Each row below has a hidden score, from 0 to 40, with 20 about the middle. What is it? The score is a weighted sum of the row's numbers plus the product of two more (or one squared), each taken from its middle value.
[ 0.0  1.8  0.7 -0.9  0.0  0.0 -0.4 -0.5 -0.6  0.0 -1.8 -0.1 -0.5  0.0  0.7
  0.6  1.1  0.0] >> 28
[ 0.4  0.4 -0.2  0.8 -1.5  0.4  1.0  0.2  0.1  0.2  0.4 -0.3  2.2  0.2 -0.6
 -0.8 -1.1 -1.3] >> 19
[ 0.8  0.6  0.4 -0.3 -0.5  1.1  0.0  0.2  0.8  0.8  0.5 -0.5 -0.3  0.2 -0.3
 -0.5 -1.1 -0.6] >> 26
[ 0.2  0.1  0.6 -0.7  0.9  0.2 -0.7 -0.9 -0.3 -0.7 -0.1 -0.2 -0.3  0.0  0.3
 -0.2  0.7  0.6] >> 16
[ 0.2  0.6  0.2 -0.1 -0.1  0.2 -0.1 -0.1 -0.3 -0.3 -0.2 -0.1  0.2  0.4 -0.1
  0.3  0.1 -0.9] >> 17
[-0.4  1.2  1.4 -1.2 -0.5  0.6 -1.3  1.7  2.8  1.6  0.6 -1.0 -0.2  0.0 -0.4
 -0.1 -1.4  0.4] >> 20
[-0.1 -0.2  0.1  1.3 -0.7  1.8  0.4  0.5 -0.1 -0.1  0.9  0.8  0.1 -0.1 -1.2
 -0.7 -1.2 -0.7] >> 25
[-0.8 -1.3 -1.3  1.0  0.3  1.0 -1.8  0.8  0.1  0.5  1.6 -1.3 -0.9  0.3 -1.7
 -0.4 -0.5  3.3] >> 12
[ 0.3 -0.2 -0.9  2.2  0.7 -0.1 -0.6  1.2 -0.8  0.3  2.0  2.2  0.9  0.2 -0.4
 -1.2 -2.1 -0.9] >> 25
[ 0.7 -1.9 -0.1 -0.5  0.0 -0.4 -0.2 -1.3 -0.7 -0.7  0.1  0.3  0.6  0.8 -0.3
 -0.1  1.3  0.1] >> 25
[-0.4 -0.7 -0.6 -0.6  1.2 -0.6 -2.1  0.0 -0.7 -0.2  0.3 -0.6  0.1  0.8 -1.2
  0.3  0.9  1.1] >> 18
[ 1.4 -1.6  0.4  1.9  0.0  0.9  0.8  0.4  0.1  0.4  3.4  0.7  0.2  0.4  0.0
 -2.2 -2.7 -0.9] >> 25
[ 0.9 -1.7 -1.6 -2.0  0.3 -2.6  0.5 -0.7  0.1 -1.3 -2.0  0.5  1.2  0.5 -0.8
  1.6  1.4 -0.6] >> 25
[-0.1  1.2  0.3 -1.1  0.4 -0.4 -0.2 -0.5 -0.2 -0.1 -1.0 -0.1 -0.4  0.0  0.1
  0.4  0.8 -0.5] >> 23
[ 1.6 -1.4  1.9 -1.3  0.2 -0.5  0.0 -0.9  1.2  0.2  1.3  0.1  1.0  0.3  1.2
 -1.4 -1.2 -0.4] >> 21
[ 0.4 -0.3  0.2  0.6 -0.4  0.8  0.2 -0.5 -0.6 -0.4  1.0 -0.3 -0.5  0.5 -0.5
 -0.5 -0.5  0.5] >> 24
[ 0.3  0.8  0.2 -0.4  0.9  1.1 -0.5 -0.3 -0.6  0.0 -0.9 -0.7 -0.2  2.1  0.1
 -0.2  0.8 -1.0] >> 21
[ 0.8 -1.9 -0.2 -1.5  0.5 -0.4 -0.5 -1.8 -0.9 -1.0 -0.3 -0.5  1.3  1.8 -0.3
 -0.3  1.2 -0.8] >> 20
[-0.5  0.8  0.6  0.0 -0.5  0.7  0.2 -0.1 -1.0 -0.4 -0.5 -0.7  0.2 -0.4  0.3
  0.0  0.4 -0.2] >> 18
[ 0.4 -1.0 -2.7  0.5 -1.2 -1.2  2.2  1.7  0.9 -0.2 -0.9  0.9  0.9 -0.5 -1.6
  1.4 -0.8 -1.3] >> 39
[-0.8  0.8 -1.1 -0.9  1.4 -0.5 -1.3 -0.3 -1.0 -0.2 -1.3 -0.8 -0.6  0.5 -0.3
  1.3  1.5  1.5] >> 14
[-1.9  1.9  1.7 -0.8 -1.1  0.8 -0.7  0.9  0.1 -0.4 -2.0 -0.1  0.2 -0.4  0.7
  0.5  0.7  0.1] >> 19
[ 1.0 -0.5 -0.5  0.6 -0.3  0.8  0.7 -0.7 -0.2 -0.5  0.8 -0.6  0.2  0.6 -0.3
 -0.6 -0.5 -0.7] >> 14
[ 0.7  0.2  0.2 -0.6  0.0  0.6  0.4 -0.9 -0.3 -0.3  0.1 -0.2 -0.7  0.5 -0.4
 -0.2  1.0 -0.9] >> 27
[-0.4 -2.5 -1.5  0.8  0.4 -1.8 -1.7  1.5  0.0 -0.2  1.2  1.8  1.2  1.1 -1.0
  0.3 -0.8  1.2] >> 15
[ 0.0  0.3  0.4  0.3 -0.6  0.7  0.6 -0.2  0.1 -0.1  0.0 -0.4  0.2  0.1 -0.6
 -0.2  0.1 -0.6] >> 15
[-0.2  0.8  0.7 -1.0  0.3  0.3 -0.4 -0.5 -0.2  0.0 -1.1 -0.1  0.0  0.4  0.1
  0.0  1.0 -0.4] >> 21
[ 0.7 -0.3 -0.7  2.4  1.3  0.0  2.0 -0.6  0.6  1.0  2.3 -0.9 -3.6 -1.3  1.7
 -0.5 -0.8  1.2] >> 12
[ 2.0 -0.8 -1.8 -0.4 -0.7 -0.4  2.3  0.3  1.1  0.1  0.2  0.2  0.5  0.2 -1.3
  0.3 -1.7 -2.0] >> 32
[-0.7  0.1  0.8  0.2 -0.5  0.8 -0.3  0.3 -0.6 -0.3 -0.1 -0.7  0.1  0.0 -0.4
 -0.4  0.5  0.5] >> 19
[-1.5  0.3 -2.3  1.3  1.9 -0.6 -1.4  1.1 -0.6  0.7  0.2 -0.6 -2.5 -0.7 -1.2
  1.1  1.3  2.0] >> 17
[-0.3 -0.2  0.3  1.2  0.4  0.1  0.6 -0.4 -1.2 -0.5  0.7  1.6 -0.1  0.8  0.4
 -1.1 -0.9 -0.8] >> 26
[ 0.5 -1.0  0.4  0.2 -0.5  0.8  0.3 -0.4 -0.4 -0.1  0.5 -0.7  0.0 -1.5  0.1
 -1.2  0.1  0.1] >> 27
[ 0.3 -2.1 -0.2 -1.3 -0.7 -0.6 -0.3 -1.7 -0.7 -2.0  0.0 -0.6  1.2  1.0  0.0
 -0.3  1.4  0.2] >> 17
[ 0.3  0.8  0.5 -0.5  0.1  0.4  0.4 -0.9 -0.2 -0.4 -0.6  0.1  0.0  0.1  0.5
 -0.2  0.3 -0.1] >> 17
[ 0.8  0.7  0.0  0.3 -0.1  0.9  0.5  0.8 -0.1  0.3  0.3 -0.2  0.1  0.0 -0.5
 -0.3 -0.5  0.0] >> 21
[-1.1  0.0  1.6  1.5 -1.6  1.3  0.8 -1.0 -0.8 -0.9  0.7  0.4  0.8 -1.7  0.9
 -1.0  0.1 -0.4] >> 27
[ 0.1  0.1 -0.4  1.4  0.4  0.7  0.4 -0.8 -0.7  0.2  0.9  0.6 -0.5  0.2 -0.1
 -0.4 -0.5  0.8] >> 14
[-0.3  0.9  0.0 -0.5 -0.1  0.3  0.1 -0.3 -0.2  0.3 -1.3  0.1 -0.2  0.2  0.2
  0.6  0.1 -1.2] >> 23
[ 0.0  0.1 -0.2 -0.2 -0.4  0.4  0.6  0.3  0.1  0.2 -0.2 -0.3  0.4 -0.2 -0.1
 -0.1  0.2 -0.2] >> 19
[-5.0 -0.8  0.7  0.5 -1.6 -1.7 -2.0  2.8 -2.0 -1.3 -1.6  3.4  2.3 -2.3  0.9
  1.5  1.2  2.1] >> 20
[ 0.3 -0.1  0.5  0.5  0.1  0.7  0.5 -0.1 -0.1  0.6  1.5 -0.3 -0.2  0.1  0.4
 -0.9 -0.8 -0.3] >> 17
[ 0.0  1.0  0.0 -0.5 -0.5  0.5  0.5 -0.4 -0.6  0.1 -0.2 -0.4  0.4  0.1  0.0
  0.1  0.1 -0.7] >> 16
[ 0.8 -1.2  0.6  0.5 -0.4  1.5  0.0 -0.5  0.5  0.2  1.3 -1.1 -0.3  0.8 -0.5
 -0.8 -0.8  0.4] >> 16
[ 0.2 -0.6 -2.7 -0.8 -0.2 -3.1  0.5  0.3  0.1 -2.9 -2.1  1.8  0.9  0.0 -0.4
  2.9  0.6 -1.0] >> 12
[ 0.5 -0.7 -1.1  0.1 -0.7 -0.4  0.9  0.0 -0.1 -1.2 -0.3  0.5  0.6  0.1 -0.9
  0.9  0.2 -0.6] >> 16
[ 0.1  0.5  0.0 -0.3  0.1  0.5  0.0 -0.5 -0.5 -1.1 -0.5 -0.3 -0.4  0.3  0.0
  0.0  0.7  0.1] >> 18
[-0.4  1.6  0.9 -0.6 -0.3  0.4 -0.8  0.0 -0.1  0.6 -1.2 -0.5 -0.2  0.3 -0.2
  0.3  0.5 -0.2] >> 27
[ 0.4 -1.2  0.0 -0.9  0.7 -0.2 -0.4 -1.3 -0.8 -1.2 -0.3 -0.4  0.5  0.9  0.2
 -0.5  1.2  0.0] >> 17
[-0.9  0.7  0.6  0.1 -0.3  0.5 -0.3  0.3 -0.9 -0.6 -0.6  0.3  0.5  0.2  0.1
 -0.4  0.4 -0.2] >> 18
[ 0.1 -0.5  1.2  0.9 -0.2 -0.3  0.5 -0.9 -2.0 -1.2  0.5  1.9  1.8 -0.4  1.1
 -1.3 -0.8 -1.0] >> 24
[-0.3  0.3  0.4 -1.1 -0.5 -1.6  0.2  0.1  0.5 -0.1 -1.5  0.9  0.3 -2.2  1.1
  1.1  0.5 -0.2] >> 25
[-0.1  0.3  0.4  0.2  0.2  0.4 -0.2 -0.3 -0.2  0.0 -0.1 -0.8 -0.1  0.2  0.2
 -0.2  0.1  0.2] >> 12
[ 0.2  0.3  0.0  0.4  0.9  1.2 -0.7 -0.2 -0.5  0.5  0.3 -1.4 -1.2  0.3 -1.0
 -0.2  0.5  0.6] >> 31
[-1.0 -1.2  0.5 -0.2  0.4 -0.5  0.7 -1.2  0.1 -0.6  0.0 -1.8 -2.6 -0.8  2.0
  0.3  2.3  3.3] >> 4
[ 1.3 -0.5  0.2 -1.1 -0.6 -0.6 -1.4  1.1  1.9  1.4  0.5 -0.2  0.5  0.9 -1.3
  0.1 -0.9  0.7] >> 25
[ 0.1  0.7 -2.3 -0.7 -0.4 -1.2  0.4  0.4  0.6 -0.1 -2.0  0.8  0.5  0.4 -1.1
  2.0  0.1 -1.0] >> 23
[ 0.0 -0.5  0.4  0.4  0.3  0.7 -0.3 -0.6 -0.4 -0.4 -0.3 -0.6  0.3  0.6 -0.1
 -0.1  0.3 -0.2] >> 10
[ 0.3 -0.3  0.5  0.9  0.2  1.1  0.4 -0.7 -0.5 -0.1  1.0 -0.6 -0.5  0.2  0.0
 -1.1 -0.6  0.2] >> 18
[ 0.4 -1.5  0.0 -0.7 -0.1  0.1  0.0 -1.8 -0.7 -1.0  0.0 -0.8  0.8  2.0 -0.5
 -0.2  1.1  0.3] >> 9
[ 1.2  0.5 -0.8 -1.2 -0.1  0.1  0.5  0.0  1.1  0.3  0.1 -0.6 -0.1  0.4 -0.8
  0.5 -0.4 -1.2] >> 20
[-1.1 -2.0 -2.4 -1.4  1.1 -1.0 -2.9  0.0 -1.0 -0.6 -1.2 -1.0  0.5  1.3 -1.7
  0.9  1.8  1.8] >> 13
[-0.8 -0.1 -0.3 -0.4  1.0 -0.3 -0.5 -0.1 -1.1 -0.5 -0.5 -1.3 -1.6  0.2  0.5
  0.3  2.1  2.2] >> 24
[ 0.5 -0.8  0.5  0.7 -0.2 -0.3 -0.1 -0.1 -0.2 -0.1  1.1  1.0  1.7  0.1  0.4
 -1.0 -0.9  0.0] >> 19
[ 0.4  0.0  0.1 -0.8  0.3 -0.9 -0.7 -1.2 -1.1  0.0 -1.0 -0.4  0.7  0.5 -0.5
  0.6  1.3  0.3] >> 15
[ 0.7  0.1  0.1 -0.5  0.5 -0.1 -1.1 -0.3  0.0  0.5  0.1 -1.0 -0.3  1.4 -0.3
 -0.4  0.7  0.2] >> 22
[ 0.2 -0.3  0.0  0.2 -0.7  0.7  0.4  0.4  0.0 -0.4  0.7  0.2  0.5  0.7 -0.8
 -0.4 -0.3 -0.1] >> 17
[ 1.0 -0.2  1.0 -0.2  0.8 -0.1 -0.6 -0.8  0.8  0.4  0.9  0.2  0.8  0.2  1.1
 -0.6 -0.5 -0.2] >> 12
[-0.2 -0.1 -0.3  0.8 -0.1  1.2  0.4 -0.2 -0.1  0.0  0.6 -0.8 -0.5  0.1 -0.5
 -0.7 -0.2  0.2] >> 15
[ 0.3  0.6  0.0 -0.5  0.8 -0.1 -0.1 -0.4 -0.6 -0.4 -1.0  0.1 -0.1  0.5  0.5
  0.0  0.7 -0.6] >> 20
[ 0.2  0.1 -0.2 -0.1  1.3  0.2 -1.1 -1.0  0.1  0.5  0.5 -1.1 -0.7  0.8 -0.8
 -0.4  0.5  0.9] >> 11
[-0.5  1.1  0.1  0.9 -0.9  0.5  0.4  2.5  0.3  0.2  0.2  0.4 -0.4 -0.7 -0.2
  0.0 -0.3  0.0] >> 24
[-0.5  0.2  1.0 -0.4 -1.8  0.4  0.6 -0.3 -0.9 -1.6 -0.6  0.0  0.8 -0.1  0.3
  0.3  0.3 -0.4] >> 17
[ 0.3  0.5  0.0 -0.1  0.0  0.6  0.1 -0.4 -0.3 -0.1 -0.3 -1.0  0.2  0.2 -0.1
 -0.1  0.0 -0.5] >> 14
[ 0.1  0.9  0.9  0.5  0.5  0.7  0.6  0.3 -0.1  1.0  0.4 -0.3 -0.3  0.1 -0.3
 -0.5 -1.0 -1.0] >> 27
[-0.4  0.5  0.6  0.8 -0.7  1.7  0.4  0.5  0.1  0.5  0.3 -0.2  0.0 -0.4 -0.6
 -0.9 -0.5 -0.1] >> 21
[-0.2  0.3  0.0 -0.7  0.2 -0.2  0.1  0.0 -0.7 -0.7 -0.9 -0.4 -0.5  0.9  0.6
  0.4  0.9 -0.2] >> 24
[ 0.9  0.1 -0.3  0.4  0.0  0.7  0.9 -0.1  0.3  0.3  0.3  0.3  0.4  0.1 -0.6
 -0.7 -0.7 -1.0] >> 28
[-0.5  0.4 -0.5  0.5  0.2  1.3  0.1 -1.4 -1.7 -0.2  0.6 -0.7 -0.4  0.4 -1.2
 -0.3 -0.3  0.1] >> 19
[ 0.3  0.7  0.8 -0.1 -0.2  0.8  0.3  0.2  0.1 -0.1 -0.3 -0.1  0.3 -0.1 -0.2
 -0.2 -0.4 -0.8] >> 20
[ 0.9  0.6  0.5 -1.2  0.1 -0.3  0.5 -1.0  0.8 -0.1 -0.5  0.7 -0.2  0.2  0.6
  0.2  0.0 -1.3] >> 27
[ 0.8  0.1  0.0  0.4 -0.4  0.5  0.6 -0.4  0.2 -0.3  0.2 -0.8  0.1  0.3 -0.4
 -0.8 -0.4 -0.6] >> 16
[-0.7 -0.7  0.0  0.0  0.1 -0.9  0.8 -1.2 -0.4 -0.6  0.5 -0.5 -2.3 -1.1  1.8
  0.5  1.9  2.5] >> 11
[ 0.4 -0.1  0.0  0.1 -0.3  1.1  0.5 -0.3 -0.2 -0.1  0.3 -0.2  0.4  0.3 -0.5
 -0.5 -0.4 -0.8] >> 20
[ 0.7 -3.8  2.9 -0.1  0.5 -0.4 -0.6 -2.1  1.3  0.6  4.0  0.2  1.6  1.4  1.2
 -3.3 -2.1  0.0] >> 34
[ 0.8 -0.4 -0.5  0.4 -0.2  0.5  0.3 -0.4 -0.3  0.0  0.1 -0.8 -0.4  0.2 -0.4
 -0.5 -0.3 -0.4] >> 23
[ 0.6  0.6 -0.4 -0.2  0.7  0.9  0.9 -0.9  0.2 -0.3  0.0 -1.1 -1.5  0.3  0.3
  0.0  0.1 -0.3] >> 17
[ 0.4  0.3 -0.1 -0.5  1.3  0.2 -1.1 -0.2  0.2  0.4  0.4 -0.7  0.5  1.4 -0.3
 -1.0  0.0 -0.2] >> 13
[-0.6 -0.1  0.3 -0.5 -0.7  0.4  0.5 -0.4  0.5 -0.4 -0.3 -1.1 -0.7 -0.6  0.4
 -0.5  0.4  0.5] >> 18
[ 1.3 -2.1 -3.0 -0.1 -1.5 -2.2  2.0  2.3  0.8 -0.6 -0.9  1.9  1.7  0.2 -1.4
  1.6 -1.6 -1.6] >> 37
[ 0.4 -0.3  0.1 -0.1 -0.2  0.4  0.1 -0.6 -0.2 -0.6  0.1 -0.7  0.2  0.8  0.0
 -0.1  0.2  0.2] >> 10
[-2.2  0.1  0.5  0.9 -2.1 -0.8  0.6  1.4  1.2  0.0 -0.5  1.7  0.3 -2.3  1.1
  1.1 -0.8  0.8] >> 26
[-1.9  0.7  0.0  1.0  0.7  0.3  0.4 -0.5 -0.8 -0.1  0.4  0.4 -0.4 -0.3  0.3
 -0.6 -0.1 -0.4] >> 20
[-0.7  0.0  0.1  0.1 -0.4  0.9  0.9 -0.1 -0.4  0.0  0.3 -0.5  0.4  0.4 -0.6
 -0.9 -0.7 -0.8] >> 20
[-0.6  1.6  0.8 -1.0 -0.2  0.4 -0.7 -0.4  0.3  0.5 -1.4 -0.1  0.1  0.0  0.1
 -0.1 -0.4 -1.3] >> 25
[-0.9  0.7 -1.4 -0.9  1.3 -0.9 -2.3  1.2 -0.6  0.2 -1.7  0.2 -0.1  1.0 -1.3
  1.8  1.5  1.3] >> 22
[ 1.0 -2.8  0.5 -1.0  0.4 -1.7  0.0 -2.0 -1.0 -1.3  0.0  0.2  1.0  1.0  1.0
 -0.7  1.1  0.7] >> 19
[ 0.1 -0.3  0.2  0.7 -0.8  1.0  0.2  0.3 -0.1  0.2  0.3 -0.5  0.0 -0.1 -0.1
 -0.9 -0.6 -0.2] >> 22
[ 0.3  1.0  0.3 -0.5 -0.1  0.5  0.2  0.1  0.2  0.2 -1.2 -0.3  0.5  0.3 -0.3
  0.1  0.1 -1.4] >> 20
[ 0.6 -0.8  0.8 -1.4 -1.1 -0.8  1.6 -1.4  0.0 -0.9 -1.3  0.0  0.3 -0.6  1.6
  0.6  1.0 -0.6] >> 24
[ 0.6  0.6  1.6 -0.9 -0.2  0.3 -0.8  1.2  2.0  1.5  0.6 -0.1  0.0  0.8 -0.3
 -0.3 -1.8 -0.4] >> 35
[ 0.0 -0.8  0.8 -0.8 -2.2 -1.2  1.5  0.5  2.4  0.5  0.3  0.7  0.4 -1.8  1.6
  0.4 -2.0 -0.1] >> 30
[ 0.0  0.8  0.1  0.0  0.7  0.1 -0.5 -0.5 -1.0 -0.1 -0.6 -0.5  0.3  0.0  0.0
  0.3  0.5 -0.1] >> 14
[ 0.0 -0.1  0.6  0.0 -0.8  1.1  0.6 -0.7 -0.3 -0.5  0.6 -0.1  0.3  0.0  0.6
 -0.3  0.0 -0.1] >> 15
[-0.4  1.3  0.3 -0.3 -0.1  0.9 -0.6  0.3  0.3  0.4 -0.8 -0.4  0.1 -1.2 -0.3
  0.5  0.3 -0.3] >> 15
[ 0.6  0.9  1.2 -2.5  0.6 -1.1 -1.8  0.9  2.2  2.3 -0.5  0.4  0.8  0.0 -0.3
  0.6 -1.1 -0.4] >> 26
[ 0.5  0.4 -0.1 -0.4  0.4  0.4 -0.2 -0.8 -0.1 -0.3 -0.4 -0.6 -0.7  0.4  0.2
 -0.2  0.1 -0.4] >> 22
[-0.6  0.7  0.6 -0.6 -0.4  0.1 -1.0  2.2  2.8  1.6  0.4 -0.4  0.4  0.3 -1.1
 -0.2 -1.8  0.2] >> 14
